One vector is turned by the same rotation once a step. Each row is the vector after some number of steps, and that number follows the row.
The counts run from 0 to 541.
[138 168  80 109 123 117  97  74 124 113 113 120 106 154 120  85 150 135
 125 121 100  81 168 125 139 163 144  79  97 117 138 143 116 116 170 160
 145]
403
[142  69 135 160 118 152 166 152 134  95 146 138 128 137 157 118 108 140
 134 118 141 135 104  40 132 101 146 160 133 123 137 131 155 115 123  93
  84]
296
[114 113  76 138  98 141  98  92  78  84 154 155  88  91 131 110 149 103
 109 124 102  84 104 107 125 130 139 141 138 119 110 134 140 168 152 142
 165]
431
[146 149 113 100 143 102 174 100 132 157 100 125 146 124 141 106 151 176
 124  61 131 123 170 188 128 131 132 144 129 160  89 108 147 159 107 141
 152]
184
[128 149 158 183 141 109 102 133 116 140 142 143 107 147 150 111 162 125
 150 173  87  89  74  83 130 142 148 149 135 124  80 129 135 128 168 135
 110]
110
[146 122  90 134 110 149  85  72  82 123 130 125 137 157 118 153 171 136
  97 166 127 110 159 115 101 107 117 116 125 103 176 122 169 119 119  95
 145]
376
[150 118 102 102 110 123 136  96 165 141 118 105 111 107  86 145 100 135
 151 162 131 115 108  89 183 133  74 130 148 136 173 136  93 100 128 138
  79]
43
[139 148 113 156 100 112 129 145 167 151 112 117 107 151 161 132 129 138
 135 102 138 160 148  85 125 122 135 132 100 122 199 123 172 114 129  63
  81]
320
[123 133 167 143 125 117 113 131 169 136 119 156 110  89 142 120 138 137
 114 108  75  96  66  93  88 127 123 142 179 117  85 115 151  94 127 150
 133]
481
[134 147  86 125 140 137 119 165 142 155  99 119 117 160 115 106 162 130
 100 149 105  88 114 153 161 121 137 130 106 206  93 135  82 135  97 143
 119]
128
[174 151 107 127  80 153 160 118 118 114 146  99 141 141 127 144 146 158
  93 105 138 133 150 131 104 133 114 106  90 168 172 124 136 141  69  87
 124]
342
[128 121 137 104 138 165 162 145 129 164 168 111 149  58 135 149  84 127
 133 119 106 105  92 105 131 131 102 156 169 116 103  93 116 178 136 127
 139]
516
[170  85 100 132 103 123  83 145 155 117 108 121 132 120 129 100 153 130
 141 178 138  89 114  97 109  91 120 106 162 111 188 137 171 133 121  90
 133]
7
[190 139 117 127 108 141 151  63 114 104 161  93 121 111 140 100 126 167
 141 152 118  73 115 101 138 146 126  94 133 151  99 173 126 121 133 146
 141]
58
[127 120  68  99 110 150 113 113 117 142 133 107 109 160  75 144 115 129
 147 179 107 111 117  78 133 134  98 132 150 104 193 113 111 148 156 117
 107]
383
[100 120  86 121 136 111  76  65  97 120 121 156 117 152 110 155 148  82
  93 164 104 117 138 153 127 113 130 108 127  98 176 122 152 118 151 128
 138]
408
[179 127  99 140  89 146 123 126 106 129 151  94 142 146 128 134 158 147
 112 150 135 117 140 104  87 112 117 116 113 142 177 126 166 154  83  59
 149]
344
[110 144  86 147 138 104 127 146 114 170  81 150  99 170 155 152 177 126
 122 153 131 114 116 148 142 110 145 185 144 160 120 123 158 154 122 100
  94]
132
[128  73 133 144 164 128 111 121 114 101 175 133 176 104 151  86 154 109
 138 120 133 119 161  94 116 109 151 122 104 110  79 153 144  97 134 142
 167]
244
[104  93  95  89 168 123 161 132 153 115 123 148 163 155 120 148 110  90
 106 122 123 150 154 176 129  95 146 118 117 160 144 154 130  66 116 137
 122]
254
[139  88 166 157 111 170 144  96 143 116 148 133 133 123 129 144 103 142
 112 109 119 139 105  53 130 109 123 124 125 114 173  84 153 110 120  94
  85]
327
[ 94  94 149 119 181  89 149 123 108 167 127 140 174 111 116 172 139 119
 144 118 120 176 138 153 129 109  98 165 151  77 116  84 146 143 136 132
 109]
203
[127 124  87 118 138 101  84 155 153 171  84 120 119  99 146 129 161 120
 124 133 156  90 134  93 124 111 101 168 160 142  93 140 153 147  90 100
 132]
502
[122 134  89 117  93 140 120 116 149 157 115 112 109 166 111 136 118 154
 166 150 113 128 132  76 114 130 126 112 140  95 197 120 156 150 173  87
  99]
352
[126 162 141 151 135 133 148  92 133 135 108 150  94 133 162 109 130 142
 127 113  98  92  98  96 166 143 156 146 121 144  82 116 118 111 183 172
  88]
113
[116  80 154 166  96 168 114 120 143 113 159 129 137 102  99 148 135 123
 155 122 120 142 106  53 135 118 118 111 109 109 153  77 147 149 140  98
  87]
329
[133 165 122 128 104  99 169  90  80 105 157 134 117 142 109 194 146 113
 151 127 119 144 111 125 118 177  84 157 119 101 152 110 137 152 150 124
 110]
391
[103 103 132 110 180 130 135 130 144 184 118 146 172 121 142 176 115  97
 169 158 152 123 138 125 147  98 115 153 168  90 136 104 144 128 163 123
  95]
541
[101  92 136 139 103 147 160 121 139 100 162 151 148 111 140 159 150  92
 151  99 137 149 120 159 115  98 168  76  86 139 147 126 168 171 130  93
 110]
306
[117 128 108 130 135 110 103  63  99 158 157 122 111 125 138 177 115  88
 108 200 106 133 101 148 139 110 106 111 131 146 174 142 155 116 142 105
 139]
69
[152 156 134 141 119 128 145 107  84  68 131 150 128 141 147 132 180 133
 104 123  80  89 103 151  89 155 132 115 142  90 105 154 117 120 142 178
 122]
426
[143 126 112 119 116 101 136 126 127 147 122  99 131 116 111 176 140 121
 186 182 125 136  98 118 151 142  80 114 143  93 162 160 119 147 149 127
  66]
46
[125 111  90 101 129 142 117 152 146 120 121 117 117 100 113 114 142 108
  75 122  80  82  86 160 140 119 123  93 138 173  97 151  83 154  89 151
 146]
466
[154  98 130 124 162 102 198 178 142 104 156 113 142 158 132 105  93 130
 143 131 131 130 108  86 126 134 130 168 133 146 111 157 127  87 116 118
 114]
263
[176 126 102 127 104 147 107  79 119 146 137 103 133  98 151 133 113 122
  84 154 113 114 138 123 139 107  94 101 141 115 215 137 146  98 112 106
 129]
36
[118 135  76 104 115 135  99 121 136 100 129 138  96 117 109  85 140 108
 116 128  77  66 109 141 137 148 145  89 125 144 117 149  98 140 152 167
 155]
434
[109  93  87  98 152 109 176 139 130 114 150 144 148 130 125 158  87  79
 104 124 139 169 147 147 131 101 113 167 123 161 165 139 138  76 102 107
 132]
256
[103  89 104 129 159  92 108 181 164 135 131 114 148 156 125 109 135  77
 155 139 133 148 141 136 149 111 161  77  73 152 138 162 143 127 122  94
 114]
283
[134 174  84 101 120 132 128  61 141 149 134 114 117 134 147 147 106 124
 107 158  95 114 139 163 151 131 122  75 125 154 184 162 120  91 153 140
 134]
66
[145 122  76 130 104 118 113  49 112 138 140 112  94 105 149 117 135 131
 166 152 142  89 139 102 166 125 144 103 138 142 132 165 164 155 167 117
 147]
61
[132  91 129 122 119 170 194 134 137 105 151 125 149 141 161 130 102 139
 136  81 120 139 126 131 147 118 174  80 101 121 165 142 132 163 145 110
  76]
303
[151 133 117 125 157 134 101 115 131 179 132 122 151  87 172 129 112 117
  95 134 159  91 155  95 127  94 112 169 154 137 120 109 171 105 106  94
 174]
532
[ 95 153 121 168 133 161 101 113  85 153 139 143 126 119 182 153 168 108
 121 121  85 117 113 157 156 134 159 116 102 105 116 124 121 167 186 155
  88]
117
[180 138 156 144  95  97 124 131 150 117 153 101 138  71 108 107 163 130
 191 130 127 102 107 118 126 166  91  82 104 124 122 129 130 165 121 125
 138]
24
[106 101 147 133  98 149 152 122 152  87 157 154 150 104 129 152 156  91
 154  98 130 145 124 159 103 103 153  65  83 169 140 129 157 147 119 104
 123]
307
[109 117 125  97 187 117 157 126 151 192 107 119 166 141 111 122  93 148
 126 110  89 152 143 142 154 129 106 141 159  97 138  98 104 119 152 149
  95]
200
[111 183 111 152 111 126 132 151 154 149  84 175 114 150 150 145 182 140
 119 131  85 114 114 157  89 121 133 170 142 151 114 123 119  94 133 145
  96]
135
[123 106  60 100 144  95 135 144 125 150 102 117  89 124 123 120 130 107
  93 128 124  89  87 142 162 113 125 144 158 163 115 146 140 193  92 109
 120]
469
[141 152  98 122 124  90 170 110  92  92 103 144  94 152 120 149 143 126
 123 107 121 119 107 113 164 182 101 177 137 106 121 141 116 129 146 151
  69]
421
[208 138 132 118 116  93 160  92 137 122 123  76 124 113 140  81 133 160
 141 118 140  92 136 119 168 160 111  71 110 137 137 151 142 144 123 121
 122]
27
[151 141 148 121 122  80 158 104 142 122 119 122 146 128 103 177 167 126
 182 170 126 128  94 147 130 147  88  94 146 107 138 160 122 116 140 151
  73]
48
[146 109 108 107 111 126 122  89 179 132 112 120 118 103  78 136 107 133
 147 168 122 103 107  94 166 124  79 110 147 150 161 132 105  76 125 141
 100]
42
[138 137  76 101  99 170 120  81 138 116 121 123 114 153  62 136 103 140
 112 163 110  92 124  75 126 128  95 137 145 143 176 104 109  97 131 130
 131]
381
[169 116 153 139  83 103 145 115 123 106 173 112 123  60 109 130 137 116
 164 130 135 129  93 106 137 157  75 130 115 127 154 109 147 168 117 106
 133]
22
[132 141 169 121 120 136 181  59 146 132 141 134 132 157  93 167 102 148
 128 115 102 135 114 126 111 128 115  86 128 120 181  82 154 104 152 124
  92]
357
[160 125 114 143  91 134 101 118 146 121 130 117 126 159  99 118 178 153
 147 166 136  96 128  90  68 106 129  92 121 150 150 122 174 129  93  77
 147]
346
[140 118 158 170 127 126 138 197 162  99 136 137 157 148 145 131 152 121
 123 135 107 145 115  94  79 111 132 123 104 129 149 150 130  61  98 102
  99]
292
[119 108 123  83 184  92 164 167 165 155 146 108 158 134  80  97  91 121
 166 139  99 149 131 117 119 141 108 141 133 138 114 140  97  83 142 146
 151]
230
